One turn moves every row onto another: examples first, then more rows asked:
Gulil: [ -9  -6  -2  10  36  15   2   4  -2   5   7 -12   8  16   3  -4  10  12
  -1   4  -1   1  18  -2   7  -6   4 -21  13 -12]
Sosup: [ -5  -5   1   8  -6   3   5   6  -7  13  -1 -17  -6  14  -2 -17 -34   7
  10   2   2  -3  46  10  31   0   2  12  12 -10]
tukof: [  3  -4   4   3  23   0  -3  -6  -7  12  -4 -20   7  10  -5  13  17   1
  -6 -10   1   3  45  -1  -1  -4   1  12  -2  -9]
luv: [ -6 -12   3   9  24  21  -5  -4 -20   9   0 -32  13   5  -5   6  26   5
  -2  -4  -6   2  27  -3  12 -12   8   7  -2 -13]
pelu: [-11   0  -3  19  11  12   7   4  -1   0 -20 -19  -5  11  -3  13  39   6
   5   4   1   4  26   2   8  -7  -1   4   7 -12]
kolof: [  2  -8   1   7   7  15   3  16  -4  14  10 -14  -7  14   2 -19 -27  13
  -3 -12  -1   2  -8  -1  24 -10   4  16  14 -13]
refa: [ -2  -9  -1  14  40  10   5  -5   8  -4  -7  -5   2  16  -4   4   4  11
   1  -2  -1  -1  27  -1   4  -4   4  -3  16 -13]
ful: [-11  -1   3  -7   4   2   2   3   3  -4   5  -8 -11  25   4  -6 -29  14
   1 -15   8   6  13   6  13   8   0  20  16 -28]
paze: [-10 -16  -5  13 -18  14  26   6 -10   8  -3 -21  -4  18   6 -18  22  -6
 -10  10   6 -10   8   0  -4   3 -13   7  10  -5]
relo: [-13  -5   7  16  13  13  -5  16   0  15  14 -19   1  17   5 -15 -24   2
  16  -4  12   4  16  -6  21  10 -12  16   9 -27]
Tosi: [-20   2  -8   1  -5   6   8   4   1  11   8  -5 -16  10 -15  -6  -8 -12
   5   7   0 -13  16   6 -14 -26   3  21  12 -28]
nufe: [ -3   0  -9  17  10   7   7  10  -4   7 -11 -18  -6   6   1   5  37   7
  -5   7   2   1  22  -1   6 -10  -3  -3   3   4]
Pezi: [ -9 -22  13  26 -35  24   1   6  -9  14 -14 -21   6   3  -2   1 -12   1
   8   5   5  -3  23   4  17  10   3  11   1  -6]
daz: [-14  -8  17   4 -41  12   1   1 -10   5  -9 -18   9   8  -3   6 -13  -1
   5  -2   2   0  23   2   6  16   5   7   1  -8]
punuv: [-19  -3 -13   8  -5  10   6  13  -5  22  11  -9 -16   9  -8 -13  -6 -10
   3  14   2 -12  12   7  -7 -31   2  14  10 -25]
gosuv: [ -7 -16   7  13 -10  15 -37 -10   5   6   6 -17 -13  15  -2 -14  -5  -2
   7   5  15 -11   7   0  -6  -1  -3  16  -2  -4]
kasa: [-10  -7   4   7 -24  11  30   4  -4  11 -13 -18  -5  28   0  -5  21  -9
  -5  -5   0  -2   6   4  -9   1  -6  10  12 -18]
vem: [  1  -9  -2   2  16   9  -2   0 -14  19  -6 -21  -1  16   4  11  20  13
 -16 -10  -3   8  30  13   8 -21  12   1  -2 -10]
vip: [-10  -1   9   1 -12  14   9   5 -10  11  -6 -24  -1  17  -8 -10 -29   9
  14  -8 -12   2  26  11  33  -7  13  10  15 -22]
bul: [-10 -18  -1  23 -15  16  27   2   0   7 -18 -19  -8  20   2  -7  20  -7
   1   5   9  -7  21   2  -5   5 -15  20  12 -18]
dela: [ -5 -18  15  16  -3  22 -11   4 -18  15   6 -16 -19   9  10   6 -23   2
 -13  -3   4 -20   6  -4  18   2   5   7  11   8]
biz: [-11 -11  12   8 -17  21 -34  -8   1  12   5 -22 -10  22   0 -10  -2   2
   7  -2   7  -4  -8   4  -4 -10   6   6   0 -13]
Nuf: [  2  -2   2  12  32  10   7   6   6  14  -5  -7   4  21  -2   6   4   8
  -2 -11  -7   7  13   2   2 -14  10 -15  13 -14]
tar: [ -5 -13  11  16 -14  14 -33  -9  11  15  -6 -13 -19  25   0  -3  -9   2
   8  -4  13  -3   8  11  -6  -8   3  16   2 -15]
vinup: [ -4   9  -2   6   7   5   9   4  -3   0 -14 -17  -2   8  -7  12  37   3
  -3  -3  -5   2  15  -4   1  -9   2   0   6  -2]
sanav: [-15  -1  24  -4 -11  14 -10  -4 -12   8   4 -15 -15  21   6  22 -22  -2
  -8 -13   3 -12   8  -3   7  11   8   3  11  -9]
supo: [-15 -15  25  26   0  24 -13   3  -8  19  -3 -20 -12  16   6  19 -21  -6
   6  -5   9 -14  19  -5  18  11   0  12  10 -15]
Fesud: [-28  -4  -9  10  -1  15   4   6  -4  12   9 -11 -14   8 -10 -10  -4 -10
  11  17   3 -13  19   6  -6 -24  -1  19  11 -35]
refiv: [ -3 -18   6   8 -40  14   3   3 -14   6  -8 -14   0   2   1  -5 -15   7
  -9   3   2  -4  18   7  12   7   6   7   2   8]
lolut: [ -5   3   6  -4  -8   8   5   7 -14  11  11 -24   7   9 -10 -22 -28   0
  10  -1 -10  -5  26  -3  28   1   4   7  10  -6]

vip -> lolut
vem -> luv
Now these:
Gulil -> refa
dela -> supo
bul -> kasa
tar -> biz
relo -> ful
Fesud -> Tosi
vinup -> nufe
daz -> refiv

